In the rows, 128 means zero.
Rotation paths and how fast each direction turns (degrees each step)
Each turn is a multiple of 5 degrees from 10 to 175, or 0.
Each row of a path follows its step; steps can be skipped.
Rotation 1:
step 0: [128 123 137 135 134 132 131 134 132 121 117 132 131 130 131 125 122 126
 133 127 123 123 126 129 137 123 134 128 128 125 125 127 129 122 141 133
 124 133 131 128 124 127 130 133 130 121 125 129 117]
step 1: [132 128 129 132 124 133 131 123 136 136 122 124 121 127 130 127 132 126
 126 120 125 129 129 128 130 122 142 140 129 124 120 124 122 118 125 124
 131 129 126 131 124 118 123 123 130 126 126 129 130]
step 3: [131 122 129 137 141 139 131 135 122 134 123 129 133 130 127 119 129 134
 129 128 134 128 126 128 133 124 124 133 131 125 133 122 124 126 136 132
 130 129 131 131 131 121 123 136 123 127 121 126 126]
step 4: [141 122 129 124 122 134 125 133 125 134 117 122 121 127 129 123 126 124
 120 124 127 135 129 128 132 130 137 137 135 131 133 127 123 131 128 132
 130 127 125 121 127 125 124 124 127 129 128 137 124]
step 5: [125 128 133 124 125 124 129 128 127 122 123 127 134 132 134 128 126 133
 131 126 125 125 130 121 122 121 132 131 130 130 127 128 130 128 132 135
 125 132 119 115 131 115 130 128 126 126 118 130 115]
step 6: [131 129 132 126 133 134 129 125 131 144 127 125 125 130 130 124 136 127
 129 135 130 120 116 128 126 125 130 132 129 117 127 123 128 128 132 132
 123 131 125 129 123 119 124 131 132 129 120 124 124]
step 7: [134 121 129 125 131 131 133 134 128 134 126 124 120 122 120 121 120 128
 128 130 121 123 131 132 127 125 138 130 129 122 135 137 129 128 132 119
 132 127 125 120 128 131 126 124 130 123 123 131 122]
step 8: [129 121 127 128 133 127 122 137 130 123 128 124 130 128 128 132 126 132
 135 125 124 118 135 126 133 118 131 134 126 126 127 126 116 121 126 132
 131 127 121 129 133 122 124 137 126 128 120 127 120]
step 9: [136 124 130 128 120 133 123 122 129 138 128 125 128 124 132 121 126 131
 121 131 130 121 128 129 130 132 128 133 129 121 126 128 121 126 126 134
 132 135 129 136 129 116 124 126 130 129 134 130 115]
step 10: [131 123 131 133 127 131 138 130 129 124 124 125 126 130 130 113 127 126
 127 122 129 123 131 126 127 126 127 132 132 124 128 131 130 134 133 121
 131 129 130 123 131 127 141 129 128 125 124 129 112]
Directions:
[127 131 129 128 128 130 129 129 129 130 127 125 130 128 127 130 130 128
 126 129 129 127 127 129 131 129 127 129 129 129 124 130 127 128 126 127
 129 126 127 128 126 128 128 130 125 128 126 128 128]  145
[128 125 129 126 125 129 128 128 127 128 128 129 129 127 125 129 125 127
 126 131 127 128 130 128 129 131 128 125 128 129 126 130 130 129 131 127
 127 129 128 128 127 127 128 126 126 125 128 129 126]  145
Rotation 2:
step 0: [120 127 131 129 123 130 144 127 125 128 134 117 133 124 124 128 125 136
 129 127 125 124 136 130 129 137 127 125 122 130 120 134 136 118 134 128
 134 131 125 125 129 128 129 132 130 120 127 131 126]
step 1: [132 126 128 126 130 136 129 120 131 117 125 129 133 130 139 127 126 133
 128 142 124 124 124 131 126 138 131 126 128 129 127 124 132 133 126 117
 125 133 130 129 133 141 126 132 137 131 123 131 129]
step 2: [140 122 130 130 124 134 131 132 132 139 129 124 117 127 129 128 123 127
 125 138 133 116 127 134 135 121 129 125 126 131 123 132 125 123 126 129
 121 127 133 123 127 132 127 130 119 134 120 128 127]
step 3: [122 121 119 127 124 128 134 124 128 132 134 131 126 125 130 118 128 131
 131 124 119 132 130 137 124 134 130 124 130 131 123 133 121 126 130 121
 128 132 116 129 121 128 137 130 118 125 121 127 123]
step 4: [132 130 130 129 121 131 129 133 124 113 132 134 124 116 133 122 132 131
 120 126 128 129 130 134 142 139 132 130 133 124 131 130 133 122 129 123
 130 131 130 127 133 130 127 128 135 127 122 131 128]
step 5: [134 132 128 130 125 128 130 137 130 134 130 124 128 136 135 120 111 122
 132 129 126 127 125 124 130 131 127 126 132 129 124 121 128 129 132 130
 122 135 136 135 136 133 126 129 124 126 119 139 124]
step 6: [129 129 129 124 122 128 127 133 131 134 127 132 125 120 135 134 130 131
 125 129 113 135 133 133 120 126 128 128 127 124 127 131 124 128 128 127
 117 127 126 139 132 130 133 127 119 140 122 122 132]
step 7: [127 130 123 124 120 126 130 120 122 125 127 138 114 126 125 128 126 128
 127 126 121 126 130 131 134 126 132 133 140 132 129 130 128 120 130 137
 127 124 122 131 131 129 123 127 129 113 122 126 132]
step 8: [126 126 131 124 130 118 132 134 134 124 125 132 133 132 133 127 123 133
 133 127 130 141 129 130 135 129 135 119 144 130 122 123 124 127 136 135
 130 135 132 129 129 126 126 129 135 135 126 133 129]
step 10: [130 131 133 129 123 132 124 131 133 130 124 128 124 126 126 131 119 129
 137 125 117 135 138 126 125 125 138 128 125 140 131 132 121 128 121 133
 125 124 121 126 130 130 124 121 131 119 131 123 123]
Directions:
[130 129 130 128 130 127 127 128 129 125 130 126 129 127 128 131 125 128
 129 128 127 126 128 129 126 128 126 129 130 129 128 127 127 130 127 126
 126 127 133 126 129 130 128 126 125 129 128 130 129]  95
Rotation 3:
step 0: [125 140 124 130 141 130 128 131 125 130 131 137 122 121 124 129 116 123
 136 122 134 132 128 134 136 127 130 133 124 124 136 134 120 134 129 131
 133 130 133 128 131 116 125 124 125 129 123 136 124]
step 1: [124 125 134 131 137 134 133 121 128 137 134 138 137 129 134 131 116 127
 125 122 133 134 127 130 118 137 126 130 126 114 123 139 119 127 130 131
 134 124 134 129 126 126 125 131 124 129 127 129 121]
step 2: [120 132 125 129 136 134 136 130 134 127 130 126 130 121 146 127 131 133
 119 128 132 139 128 126 119 138 128 128 131 130 133 128 124 125 123 138
 128 127 137 120 121 130 138 129 128 128 124 129 127]
step 3: [122 134 122 123 129 122 134 129 127 126 128 123 129 128 137 122 127 136
 121 123 136 132 133 136 141 134 128 134 123 122 128 132 130 133 129 138
 127 134 125 126 124 125 139 117 134 129 135 137 122]
step 4: [132 128 129 126 128 131 133 123 128 128 129 129 128 136 125 125 131 137
 133 124 129 128 123 125 134 130 131 141 131 124 120 141 122 124 140 133
 132 126 131 122 122 113 136 129 134 137 136 133 127]
step 5: [136 132 127 125 127 132 129 133 128 128 129 135 136 124 135 133 130 127
 135 123 140 126 116 123 128 130 131 128 132 132 125 128 125 134 141 133
 130 130 137 118 116 121 128 129 137 131 118 124 126]
step 6: [126 136 121 128 134 134 131 134 131 120 134 136 126 123 122 124 120 132
 123 122 149 122 122 136 130 127 133 126 122 122 134 128 123 133 131 130
 135 129 127 128 124 127 132 134 131 122 121 128 127]
step 8: [130 139 127 118 132 132 138 123 127 128 131 126 117 121 136 126 125 128
 133 119 127 142 127 121 124 131 123 130 126 124 135 131 123 131 126 135
 120 128 138 116 127 130 125 127 131 136 128 128 131]
step 9: [132 132 130 124 131 131 129 131 132 126 127 126 133 125 127 136 126 137
 130 126 140 139 134 134 130 130 127 133 119 108 127 134 130 136 126 136
 122 137 130 121 130 124 129 122 129 133 129 126 123]
step 10: [128 121 129 133 130 131 134 124 135 135 127 132 136 130 122 133 133 143
 121 125 136 132 128 127 131 132 133 133 130 127 131 130 122 128 125 138
 137 124 129 115 126 117 134 131 127 136 135 120 125]
Directions:
[124 127 129 124 130 129 126 128 125 129 128 127 127 125 126 130 127 128
 129 126 129 129 131 127 125 129 126 125 128 128 128 129 128 127 127 130
 128 126 127 129 128 130 129 128 127 128 128 130 127]  55
[128 128 128 128 129 128 128 130 124 127 128 128 126 125 127 127 128 125
 127 128 130 124 126 129 127 128 130 128 130 127 128 127 127 128 129 125
 130 128 130 126 128 127 124 130 126 127 129 129 128]  55
Rotation 4:
step 0: [136 133 129 133 131 130 132 125 121 134 136 122 126 111 126 131 126 127
 132 134 124 115 126 128 134 129 134 123 124 129 124 127 121 127 127 135
 128 134 126 140 124 127 122 122 127 123 128 120 128]
step 1: [119 128 127 127 129 129 124 134 127 123 119 130 121 137 129 120 129 113
 126 121 132 123 123 125 135 121 126 125 138 126 130 131 121 126 135 132
 131 120 118 129 130 129 132 130 138 132 123 131 129]
step 2: [129 123 121 121 126 137 131 123 125 123 125 122 130 138 127 122 126 128
 124 129 124 128 129 130 125 131 127 128 123 129 117 118 133 127 129 125
 124 136 141 122 119 128 136 123 121 116 134 131 128]
step 3: [132 124 132 123 122 112 119 124 124 131 131 127 123 128 131 134 134 130
 139 137 131 129 138 129 126 129 129 134 127 124 136 130 128 120 122 142
 124 126 122 133 124 125 128 125 133 130 128 126 132]
step 4: [129 132 132 135 132 142 126 127 130 122 124 133 132 124 132 120 135 138
 132 116 134 124 132 126 130 128 122 128 135 136 129 128 131 132 130 119
 138 128 119 131 129 128 123 122 132 120 124 121 130]
step 5: [126 121 121 139 114 123 127 131 133 129 134 128 126 132 130 123 123 125
 124 135 125 129 133 138 135 129 129 124 129 122 125 121 121 130 134 127
 132 135 128 121 129 129 132 134 122 131 130 131 114]
step 6: [130 131 129 133 127 120 127 118 115 121 128 128 135 134 120 133 122 132
 127 127 125 125 118 120 127 131 132 125 127 131 130 139 125 128 115 133
 125 121 127 123 129 125 134 122 126 120 129 122 132]
step 7: [127 131 122 127 137 130 128 133 126 131 126 127 117 120 130 130 124 128
 131 118 124 123 135 137 131 128 128 127 139 121 126 117 133 121 130 135
 131 123 132 138 136 127 120 134 131 120 130 126 133]
step 8: [120 124 140 133 118 133 131 127 120 134 119 128 119 132 134 124 137 123
 124 130 133 129 129 122 130 128 126 122 119 128 120 123 122 130 128 121
 131 131 126 126 129 123 137 122 130 135 131 134 133]
step 10: [125 132 130 129 128 125 120 123 126 126 126 131 122 122 134 127 133 137
 119 123 131 128 131 129 123 117 133 136 127 120 136 126 130 132 133 136
 121 124 119 119 124 125 121 128 132 115 129 134 126]
Directions:
[127 126 128 129 127 130 126 130 129 130 126 127 127 124 126 128 128 125
 129 125 129 130 128 128 127 125 126 127 128 129 128 127 126 128 128 127
 131 128 127 128 128 128 127 130 130 125 127 128 130]  110
[129 126 127 128 126 128 130 127 129 127 126 128 128 128 127 127 125 129
 126 128 128 127 127 127 129 126 130 130 131 129 126 131 125 129 129 127
 125 128 126 127 126 131 130 130 129 127 129 130 126]  90
[127 127 130 131 130 128 129 126 131 128 132 128 127 128 129 126 128 125
 128 125 128 128 128 125 129 128 128 126 128 127 129 130 127 130 130 130
 128 129 128 129 126 127 129 127 125 128 126 128 126]  85
Rotation 5:
step 0: [134 125 127 135 125 125 129 124 131 135 122 129 138 128 120 128 129 130
 124 126 132 130 132 135 116 133 127 134 130 128 132 128 121 126 119 133
 133 118 124 131 132 119 121 144 134 133 131 125 116]
step 1: [128 125 123 120 125 127 125 119 144 122 118 127 131 119 134 125 131 134
 130 132 136 131 134 124 133 126 127 125 118 141 130 132 125 126 132 125
 119 129 122 129 124 130 125 133 134 128 129 131 117]
step 2: [128 136 119 107 125 128 127 135 132 121 128 123 118 126 131 131 126 133
 128 128 129 119 119 119 130 128 129 133 136 132 128 136 128 128 130 128
 124 121 126 130 129 127 141 127 129 118 134 124 130]
step 3: [133 120 121 130 125 122 128 130 117 125 129 116 123 142 126 133 122 135
 130 121 126 131 117 134 121 125 126 130 130 122 132 136 129 129 137 132
 125 123 127 116 128 131 124 121 131 127 131 120 130]
step 5: [117 135 134 135 137 129 128 132 128 126 136 123 116 115 120 125 143 120
 127 137 125 124 131 125 126 139 128 131 122 133 129 128 123 131 128 132
 125 127 131 124 132 121 129 131 128 128 128 129 121]
step 6: [123 125 134 134 134 131 117 133 132 124 126 126 126 131 125 139 130 125
 131 126 128 133 127 128 141 143 132 131 136 138 117 125 135 125 130 128
 124 125 120 132 121 128 121 123 132 129 125 118 126]
step 7: [138 129 117 128 121 125 133 133 131 130 119 123 138 134 123 125 128 131
 131 125 131 129 136 129 135 131 132 132 145 128 129 121 129 118 119 130
 131 122 124 127 130 119 131 124 123 130 119 130 130]
step 8: [137 117 122 132 121 125 134 128 132 123 128 132 128 127 131 122 131 136
 131 126 134 128 136 133 121 133 132 123 120 128 128 130 124 131 124 130
 121 118 130 118 131 139 140 134 124 130 121 136 118]
step 9: [127 126 122 126 127 125 120 122 128 126 123 131 125 122 134 135 117 117
 135 123 123 123 130 117 125 136 126 122 127 129 130 143 125 138 129 120
 126 127 129 136 135 136 135 137 132 121 129 126 123]
step 10: [131 135 124 126 131 124 117 128 130 124 135 116 129 127 132 127 124 122
 132 125 132 128 124 116 122 126 128 129 133 124 136 138 129 127 126 126
 125 134 130 120 130 123 121 121 123 140 137 114 132]
Directions:
[128 128 130 127 129 127 128 128 125 127 130 125 127 128 127 128 131 126
 129 129 126 130 128 129 129 130 129 126 127 126 127 126 129 128 128 131
 128 127 126 130 127 126 126 128 128 127 127 132 132]  45
[131 128 129 128 126 128 129 126 126 126 129 127 127 125 128 127 128 128
 127 131 127 128 127 129 128 126 126 129 127 127 130 132 133 128 130 126
 127 127 126 129 128 127 128 128 127 127 131 126 129]  45
[128 127 129 127 129 129 126 129 127 127 129 124 127 130 131 128 126 128
 125 131 130 127 128 127 130 127 130 129 132 131 128 128 128 127 129 130
 130 128 129 128 127 129 129 128 128 130 126 126 131]  90
